One turn sends every row of this set to another row. A few are shown first. Where does it send the rows asked after them?
gezu: [ 20 -11   3   1 -12 -23   2  -5 -27  -3 -18 -15]
buv: [ -3 -12 -10  22 -19  -7   5  36  -2  16  13 -18]
garun: [-18  36  13 -17   2  15  22 -13   4   7 -16   9]
Nobab: [-35  36 -21 -27 -22  18  14   0  -4  14   5 -13]
Volip: [-26  31 -26 -14 -26  36   0  -7 -16  -4  -1 -14]
Sol: [  5  -8  39  11 -31  18 -13   4 -14  14   8   5]
zovi: [  6 -12 -10  18 -10   0   7  37   6   9  26 -21]
renit: [-16  12 -21 -10  17  32  15  -3 -15 -21  -5  -7]
zodag: [ 15 -14  -4   0 -19 -27  11  -5 -21  -6 -13 -13]
runiv: [-10  29  -4   6  11  34  -4 -19  17  11  20 -14]
von: [  7  -9  -3  15   0  -1 -11  41   3  10  14 -16]
Dasuz: [-11 -21  19  13 -39   6  -7   3 -14  23  14   4]
Liluf: [  1 -18  -5   6 -18 -31  -9  -7 -14   9 -11 -10]
Leguk: [-31  44 -20 -18 -24  22   0   4  -4   3  -9  -6]
Kuf: [-26  39 -25 -17 -17  17 -14 -16   3   7   2 -16]
tume: [  2 -14  35   6 -30  12  -2  -1 -13  22  19   2]
paz: [ -5 -16  21  20 -42   9 -12   4 -15  15   7   5]
tuz: [-22  39 -27 -14 -23  22   4 -21  -4  12   6 -24]
tunav: [ -3 -15  34   3 -35   8  -7  -3  -5  17  21   7]
nes: [  7 -17  -1  -9 -12 -31  -4  -6 -15  -6 -14  -7]
loraz: [ 12  17   9 -44  -7  28  10 -10   6 -16  -2   0]
fev: [-17  33  13 -19  -3  15  32 -15   0  11 -11   5]
kubob: [ -5 -12  -9  23 -17  -8  -8  39   0  12   6 -11]
Vofa: [-36  22 -26 -26 -18  28  -6 -11 -11   4   9 -11]
Kekev: [-21   7 -23 -16  21  29  17  -5 -13 -14   2  -8]
Vas: [  8 -13  -7  11 -26 -26  -2  -7 -20   6 -13 -13]
fatup: [  5  -7  33  13 -42  15  -6   1  -9   9   9   8]
roza: [ 10 -17   2  -9  -4 -29  -4  -7 -20   4 -10 -11]
kivi: [ 19  14 -16 -36   7  24   6  -4  15 -18  13 -19]
Vom: [ 21  18 -14 -31   4  26   6  -2  13 -20   7 -20]
fup: [ 13  15   7 -44 -10  26  15 -13   2 -15   1  -2]
Lovo: [ 16  29   9 -25  -9  35  10   2  22  -2  18 -10]
duzo: [ 12  -8  -5  19  -6   2   8  41  -2  12  18 -24]
Nelen: [ -5  32  -5  13   6  38   5 -20  12   9  18 -17]
sab: [ 14  27  10 -32  -6  33   6   2  24  -2  18  -7]
lovas: [  7  -7  -8  21  -8   1 -10  40   7   1  16 -16]

von turns into Sol
buv turns into Dasuz
lovas turns into fatup
And these:
Vofa turns into Kuf
Nelen turns into fev
Lovo turns into fup

One turn sends every row of this set to another row. A few are shown first. Where does it send the rows asked after them?
vefo: [ -8  33 -10  -6 -13   6  11 -17 -37 -14 -33   6  13   1  -3   0  22   7
  11  19  20   5 -13 -17   2   5  10   4  17 -20  -8 -16 -34 -14  23   1
  34  30  -2  56   2]
valo: [-21  22   3  17   5  37   9   4 -16   8 -34 -21 -23   0  -1  20  -3  13
 -16  13  46 -12   3 -26  15  12   6   4 -18 -15   2   0 -23 -15 -15   9
  37   1  -6  60  25]
kor: [-14  16 -16 -15  22  19  13   0  -8 -22  -3   7 -15  12 -17  14  40  -2
  16  24  38  -2  22 -16  13  16  13   4   9   2  12 -26 -10  -1 -24  13
  43  19 -33  33   9]
duzus: [  6  -5 -11   2  17  -1   2  37 -43   3   2 -30  -5   5   0  18  22 -17
 -20  -2  12  11 -25   0  10 -39  -3   6   5  -1  19 -23 -17   2 -28  -8
 -13   6  -6  20  61]
Noze: [-10   5   0  -3   3  24   8  -8 -53 -58   4 -28 -36  19  -1  21 -22  42
  10  -7  19 -16 -17  -6  15  13  23 -10  -8 -13  -9  12 -29  16   5  -3
   7  26  -5  13  10]
duvut: [-11   5 -21 -30 -18   4 -19 -28 -18  -6 -37 -29   2  -1 -23   6 -17 -31
  16  -6  31  21  -6 -15   6   1  12  11  31  36  23   5 -29  35 -14  15
   9   8 -25  19  48]
pira: [-31   1 -12 -23  36  -4 -16 -27 -12 -43 -19 -39 -15   2   5   3 -14   2
  13  -7 -25  14  10   7   6 -32  16 -14  -3 -21  40  -1   0   0 -13 -14
  -2  38 -13  -6  21]
Vubo: [-43  -8 -31 -19  -7 -19  -2  -6 -29 -14 -24 -24  13 -18  -2   7  -5   3
 -21   8 -18  25 -13  -9  -6 -17  17  15   0 -24 -13 -25   0 -12 -32 -12
   8 -11 -25  -8  13]
Fege: [-18   6   3 -14  19  -6 -25 -15 -40 -47 -29  13  -6  23  -8  14  12  23
  -1  14  17 -19  -1 -10  -2  15  23  -5  28  28  -7 -23 -29  19   1  -5
  38  20 -24  51  14]
Guvek: [-22   9 -14   3   5 -16  -2   3 -21 -11  15  16 -21  27  10  16  -3  35
  29   5  20 -19  11  14   2  15 -17  -9 -15   4  26  20 -13  20  -4  22
  39   7 -38  21  30]
Lagik: [-24  -5   0  10  22  14 -15  15 -37  -5  -9 -10  30 -21  -4 -35 -17  -3
  17 -27  -6   6 -34 -16   3 -13  19   1 -17  11   4 -20 -13  19 -15   0
  24  42 -27   9  35]
petid: [-23  -4 -44 -15  -5  -1 -19 -17 -27   4 -25 -19  14  11 -20  16 -13 -37
   7 -10  34   3 -14 -23 -10  -7  24  10 -15  35  24 -19 -25  16 -16   3
  16 -17 -30   5  50]
lolel: [  3  -1  -9 -26  -2  -8   5 -19 -40 -40 -17  -4 -12  -3  19  19 -18  33
  -4  12   4 -12  21  16   0  14  34  13  21  21  -9 -11 -23  28  21   1
  32  20 -27  45  13]
duz: [-25   8  -7 -16  14  17  23 -14 -16  -5   1 -35   8  14   6  31   1  23
  29  15  36   1 -29 -10   6   6  25  20 -10 -14  -2   7 -26  -7 -21  18
  39  44 -14  38  -8]
Navor: [-24  -2   4   3  24  22 -10  11 -35 -40 -14 -35 -11  32  -1  36 -18  56
  -4   6  25  -9 -19  -2  14   4  11   7   8  -8 -11   7 -28   8 -20   4
  25  -6  -7  39   8]
Rog: [ -8  10  19 -23 -11   5 -23 -23 -23  -5 -11   2 -49   9  23  13 -12  24
  -4  31  32  -3  -1  -5  15  -7 -13 -16   1 -28  13  -6 -13  23   3 -13
  36  -7 -15  32  34]
Tuvun: [-22  26 -10   6   2  -6  19 -14 -34  -2   9 -23  -2  13  16  12   2   7
  28 -13  40   3 -21 -24 -18  20  13   3 -30 -15   1  12 -15  16 -16  24
  13  33 -19  20  -8]
tup: [-16  -8  -3 -43   9  -8 -10  -3 -23   0 -51 -21 -12   2  21  30 -18  -6
 -14  16  10 -20  -6   7  11  -9  41   1 -15   7  46  12 -16  13 -19   6
  13   8   8 -20  59]
kag: [-19  -1 -13 -10  19   5 -19 -24 -13 -39  -9 -65 -22  20 -19   3 -17   5
  13   8  -7  18   2 -13  16 -46  32  -9   2  -1  42  -9   0   5  -7  -9
  16  31 -24  13  35]
sete: [-23   2  17  -6 -21  -5 -33 -20 -30 -12 -30  -1 -15  15   2  20  -1  21
  -2   1  22 -14 -11  -4   8  12  -7  -1 -16 -28  15 -20 -22   6  10  -9
  32 -18  -3  59   4]
lenut: [-20 -13  20 -37  -2  -8 -16   2 -18   1 -24  -9  -1   2  25  13 -16  -2
 -26  14  -9   0  -5  -8   9 -12  41  25 -23  -4  44  15 -15   0  -4   6
  29  24   4   1  58]
Sapa: [  9  37  -4 -20 -14  -5   8 -10 -38  12 -14  -8   7 -13  36   2  10   8
  -3  17  31  23  -2 -10  -9   7  12   9  15 -25 -10 -29 -21  22   1   6
  20  14  -8  39   1]
Zatuz: [-24   0  -4 -19  20  -6 -21  13 -22 -12  25   1  -1  25   8  26  14  35
  16   7  18 -24 -12  16   5  19  -1   2 -15 -10  26 -24 -27  18 -19  15
  42  26 -27  41   6]
Mobaz: [-18 -11  19 -23  16  -2 -22 -12 -27  22 -29  -9 -21  -2  10   4 -18   4
  -6   2  14 -11   1 -11  21  19  47  23 -18  -3  22  22 -28  15 -20   7
  12   1   7 -16  55]
tev: [ -2  -4   7   3  10   3  -8  -2 -18   7  -4  -4  -4 -33  -1 -30  -2  -3
  10 -31 -15  -3 -15   9 -10  14   6  17 -16  15  11  -9   5  16 -32  11
  30  55 -14  11  30]
dakes: [ -2   4 -27   4   6   3  -2  26 -40   3  -7 -39 -20   4   1  28  15 -12
 -11   7   8   6 -26  18   8  -8  -4  -3  22   1  -3  16 -40  -2 -39   3
 -21  27 -16  10  57]
zerof: [-15   6 -49 -21   5  15 -14 -35 -26   1 -36 -38  20 -10 -31   9  -7 -12
  12 -16  23  16 -15 -15  -8 -18  18  -7   0  35  24  -8  -2  34  -7   3
  -2  -6 -28  23  42]
Kovoz: [-22  24 -29  -3  19  -7  25   8 -15 -21  -2  -2 -15 -20  -8  25   6  -5
  19  14  32   4  21 -10   1  22   5  14  22  31  -9  -4   4   8 -12   3
  31  -5 -33  40  14]
leno: [-15   0 -31 -29 -20  -1 -11  -8 -23  -8 -20 -46 -13 -25 -14 -10 -23   3
 -12  -1  -9  10   0  -4 -11  14  -3   3   2 -43 -11 -22  -7 -10 -29   3
  25  -6 -10 -16  16]
mefi: [  3  27 -17   4 -10   5 -12   1 -38  26 -26 -14 -11 -16 -12  -6 -35  31
  13   5 -13 -16 -22  34  -1  -3  36 -16  26  10  17 -16 -18  -9   6 -18
  -3  19 -25  24  42]
Tuge: [ 10   6 -16 -30  26 -21 -20  22 -26 -11 -11 -22 -19   4 -21 -25  32  11
   2  -7   6  -7  11  10   9  -1  14  16   7 -23   5  13 -14  10  19  14
   7 -10 -43  -2  46]
pili: [-25  35   5   0  18  30   9   6 -32 -11  -2 -22 -38 -22  -5  20 -18   0
  -8  13  50  -2 -13 -39  16  12   1 -10   4   0 -14  -6 -18   7 -12 -18
  20  15   1  36  36]
Taz: [-14  11 -33   4  34  -2  10  17 -41  -1 -24 -33  -2  -9  17  24   8 -13
  -7   0   4   0 -17  14   4 -33   3 -11  13   1  16 -22 -28  -1 -44 -10
 -22  25   5   5  49]
Tepe: [-15  18 -32  -9 -12  17 -18  -2 -32   7 -44 -19  14 -26  -8  -8 -21  43
   1   7 -25 -19 -17  28   3  -5  36 -26  -4  10  26  -1   3  10   5  -2
  20  17 -25   5  43]
mikav: [-24   8 -21 -23  25 -15  -6 -32 -18 -15   4 -38 -29  18 -28  16 -39  11
  16   0 -15  22   2  -3   9 -16  17   5   7  -5  41  -5 -12  -1 -10  -7
  -8  34 -21   5   7]
mimaz: [ 19   4 -23 -29  19  16 -25  17 -21 -27 -14 -28   3   6 -18  -3  31   4
   8 -15   1  -3   1  13  -3 -16   6  -8  -4  -9  34  25  -5  13  27   6
  -3  -4 -28   5  59]
zopas: [-16 -11   7 -15  42   9 -14   6 -19  -1 -15   0  19 -34  11 -22   6 -22
   8 -39  -4   5 -16  -9 -12  -7   6   4 -27   3  14   1  -7  18 -14  -1
   5  40 -18  10  42]
lom: [  7   1 -21 -23  -9   3 -22  32 -21 -29 -11 -23   8  12 -17 -12  21   1
  23   0   1  -8 -10  11   5  -6  21  -1 -11 -26  26  14 -10 -10  26   4
  23  -6 -43 -22  40]
Pimol: [-13  28 -38  19 -17  19 -12   3 -32  -5 -30 -13   4   1   1   4 -11  29
  -1  21 -23 -12   0  30   4 -16  47 -10  10  25  28  -5 -16 -13  -9 -11
  18  12 -16   6  56]
komas: [-24  -4 -37 -42  -2  -7   6  16 -28   1 -46 -27  15 -32  -5   7  -4   2
 -15   4   4   3 -19  -5  -1   3   9  -2  -7 -30  -1 -18   5   3 -27   7
   8 -24 -18 -25  21]

Rog turns into Sapa
Navor turns into valo
And these:
Taz turns into tup
Lagik turns into kag
tev turns into mikav

One turn sends every row of this set to another row. A few are shown first. Where does it send the rows asked after them?
Gari: [ 24 -21   5  39 -11  34  13  28 -25  40 -20 -11   9  25 -18  26  -3   7
  20  36   8  23  -8 -18  18 -11 -18 -16  -4   6]
rep: [ 27 -21 -18 -28  -1  25   2  31 -42  16 -37  -4   3 -11   1   1  -4   2
  42  -5  50  11  -3 -47  -5  -4 -21  11   1  -3]
pegen: [  7  -3 -17  32  16  -1  22  28 -19  -5 -21 -56   4   5 -24   1  -3  -2
  19  23  10  32   2 -19   9   7   0  10 -13 -15]
labo: [ 28 -26 -35  -6 -52  17   1  -2  -2  25 -36 -35  53   6 -17 -21  15  14
  30 -10   8 -14 -14 -12 -19  18 -43   5   2 -14]
kaged: [  3 -37  -8   9   0  29  25 -10 -20  19 -12 -43  48 -26  12   4 -14  10
  43   2  48  19  15 -23  21  25 -38   7  -8 -19]
zim: [ 15 -48   4   7 -28   7   8   6   3   7 -18 -35  51   6   2 -20 -22   5
  19  33  62  33  13 -23  -5  18 -14  20 -21 -20]
nadu: [ -4 -24  -3  32   9  11  25 -14 -13  -2 -25 -29  22 -25   1 -16  -4  10
  48  32  -5  29   8 -40  16   7 -23  -4  11 -29]
Mitu: [ -4 -19 -63   0 -16   7  17  19 -24  16 -50  -9  22   9 -20 -19   2  16
  19  -2  -4   8  12  -3 -15   7 -37 -21  -4 -52]
kisa: [ 14  -8 -40  -3 -23   4  16  16 -18  13 -74  -2  18  13 -22 -10  15  12
   8  -1  18  14  -5   6 -15   6 -25   7   4 -54]
neru: [ 33 -27 -26  10 -52  39  -3  10 -18  44 -21 -26 -19  -3 -23   4  -2   7
  50  12  14   9   1 -41 -16  13 -23  44 -15 -19]
Puze: [ 30 -62 -36  11 -50  45   4  24 -32  33 -11 -33   5   3 -16   0 -21  21
  34  33  -1   4  -2 -36 -11  -6 -34  28 -12 -38]
turu: [  6 -31 -58  -1 -34  14   6   6 -13  23 -26 -28  42   5 -16 -27   2  19
  33  -6 -12  -9   7 -16 -18  14 -49 -22  -4 -28]
zed: [  7 -40 -41   9 -17  24   2 -26 -25   4 -24  -2 -21  14  -7 -16 -16  13
   8   5  14  14  16   5  23   8 -30  47   7 -46]
sem: [ 18 -34 -30  -3 -16  -1  -4   5 -14  17 -20  25  -2   2  10 -34   2 -18
  22  10  39  47   4 -35  -8   2 -36   3 -11  -8]
dopim: [ 42 -34  -8 -21 -18  14  18 -21  -2   3   5 -18  12   6  12   3 -39  11
 -16  21  33  13  19  -8   3  12  -5  -8  -1 -12]
Sime: [  5   5  21  40 -18  41   7  11  -5  18 -16   3  -3   6  16  14  -6  11
  41  25  13   9   5 -23   3   2 -34 -14 -13 -12]
Fotiz: [ 27 -23 -25  31 -12   4  21  -3 -22  -5  -1 -42  15  21 -22 -20 -18  16
   9  27  29 -23 -14 -12  -7 -37 -48   9 -12 -14]
marim: [ 36 -26 -23  41 -22  -5  10  13 -22   7 -30 -42  24   6  -7  10  10  -3
  -3  45  49  29  19 -29  -1  35  -3  17   1 -26]
nuru: [ 27 -29 -54  39 -14  -3  16 -15 -26  18   3 -12   2  10   0 -15   7 -13
  -6  11  42  14   6  -9   6   2 -64   3 -13 -13]
Devi: [ 13 -68 -48   7 -23  38   9   7 -39  11 -10 -25   2  15  -9  -8 -31  23
   7  20   3   6   6  -4  16  -9 -39  31  -4 -51]
Zem: [ 26 -27  34  14 -26   4   9  42   9  36  -9 -25  25  15  -1  -8 -19  39
  27  -6  11   8  -1 -22   0  -7 -45  11  -5 -24]
nilip: [ -1 -27 -11   7 -20 -30  -2  -4 -17  35  -2  -8  11   8  -1 -18  -9  46
  -4  29  -7  28  12 -11   7  -7  -9  -7  18 -24]
Dezep: [ 41 -22  18  17 -45 -19   3   3  -2  28 -31  -9  -2   0  11  21   0  38
  21   5  32  11   9 -37  -5  27 -36  -1  10 -49]
nagu: [ 11  -8  -9 -16 -18 -29   1   8 -18  28 -10 -30 -14   9  -5  22 -11  37
   3 -12  35  25   7  -2   5  16 -11  -3 -12 -28]
demub: [ 20 -26 -11  28 -11   7  12  23 -30  58   4 -28  31  -1   4  10   3  42
   3   1   2   2  16 -12  24   6 -44   3  27 -16]
Gole: [ 15 -14 -23   7 -34  24  -5 -19  -7  23 -29  -4 -34   8 -20 -15  -5   4
  36  -1  20  18   9 -15   0  15 -16  57  -8 -22]
fudur: [ 33 -12 -24  -9 -45  10   6   5  -3  18 -65 -19  38  12 -21 -13  23  10
  16  -6  26   1 -21   2 -17  11 -28  23   5 -31]
devib: [ 20   1   5   4 -19  32  12 -16   1   0   1  -7  -4  -9  35  11 -25  12
  17   8  35  -1  24 -15  -1  23 -30 -10 -10 -22]
ved: [ 41 -24 -11  10 -14  21  12   3 -43   0 -37 -23  17  -7  -8   0  -6  26
  35  35  30 -29  -7 -53 -12 -23 -28   9  24 -22]
zoret: [ 51 -48 -13   8 -15  15  19   0 -23  31 -11 -17  20  21 -15  18 -18   8
 -17  43  17  26   3 -16  17  -2   0 -14  13   1]

fudur turns into kisa
nadu turns into kaged
nagu turns into nilip
And these:
devib turns into dopim
rep turns into sem
zed turns into Devi

One turn sends every row of this set to another row. A few are shown first. Where does it send the rows asked after them?
meso: [ 10  -7  13   9  13  10  24  32 -31  19 -22  17  27  -8  -7   2 -27]
vakuz: [ 14  13  -6  19  -6 -39  21  -2 -29   5   0  -2  20  24 -20  -4   5]
Nuv: [ 53  34  -2 -12   4  -6   8  53  18  11  11 -29 -11  -7  13  -6 -14]
zelub: [ 48  23 -12 -33   6 -15 -18  44   1  28  -8   2   3 -12 -29 -16 -13]
fizez: [ 22   2 -38   9 -15   0  24  29  -8  24 -12 -22   2  -6  15  37   9]
Daved: [ 51  40  -4 -10  10 -12  15  59   8   9  17 -27 -11 -12   3  -9 -15]
Nek: [ 39  40  -9 -25   9  10  27  16   6  22 -18 -11  -1 -41  -7  -2 -17]
lumu: [ 50  20 -10 -32  11  -7 -17  37   0  23  -8  12  -1  -9 -22 -19 -11]
liv: [ 13  13 -14  20 -18 -41  16   6 -22   1  12  -9   8  21 -18   2  15]
gotoz: [ 40  51 -10 -27   3   0  26  18   5  24 -16  -6  -4 -38  -8  -1 -25]
Soni: [ 21   1  13   4   9   7   5  60 -20  16 -20  19  19 -23 -18   1 -31]
Kudo: [ -6  30  13   2 -20 -15  16  31 -27   6 -16 -24  10  31 -13  26  11]
nata: [ 25   8  -3 -19  -7 -30  -9  26 -21 -32  -7   5  12   9  25   6  -3]
samed: [-33  18 -11  13  -2  -9   9  12 -24   5   7 -15  16  -4 -13   8  -7]
vak: [ -4  29  18  14 -25  -9  31  26 -23  16 -14 -21   8  18 -19  25   7]
Monu: [ 42  15 -32   5 -22  -5  25  33  -2  29 -26  -7  -2 -24   0  39   2]
ruru: [-31  17   3   3  -8 -13   0  12 -27  -5   3  -7  17  -5 -23   2  -6]
dak: [ 38  20 -11  -8  -6 -35  -1  36  -6 -35   2   4   3 -17  22   5 -12]

Nuv turns into lumu
Kudo turns into vakuz
And these:
Soni turns into Monu
zelub turns into gotoz
meso turns into fizez
ruru turns into vak

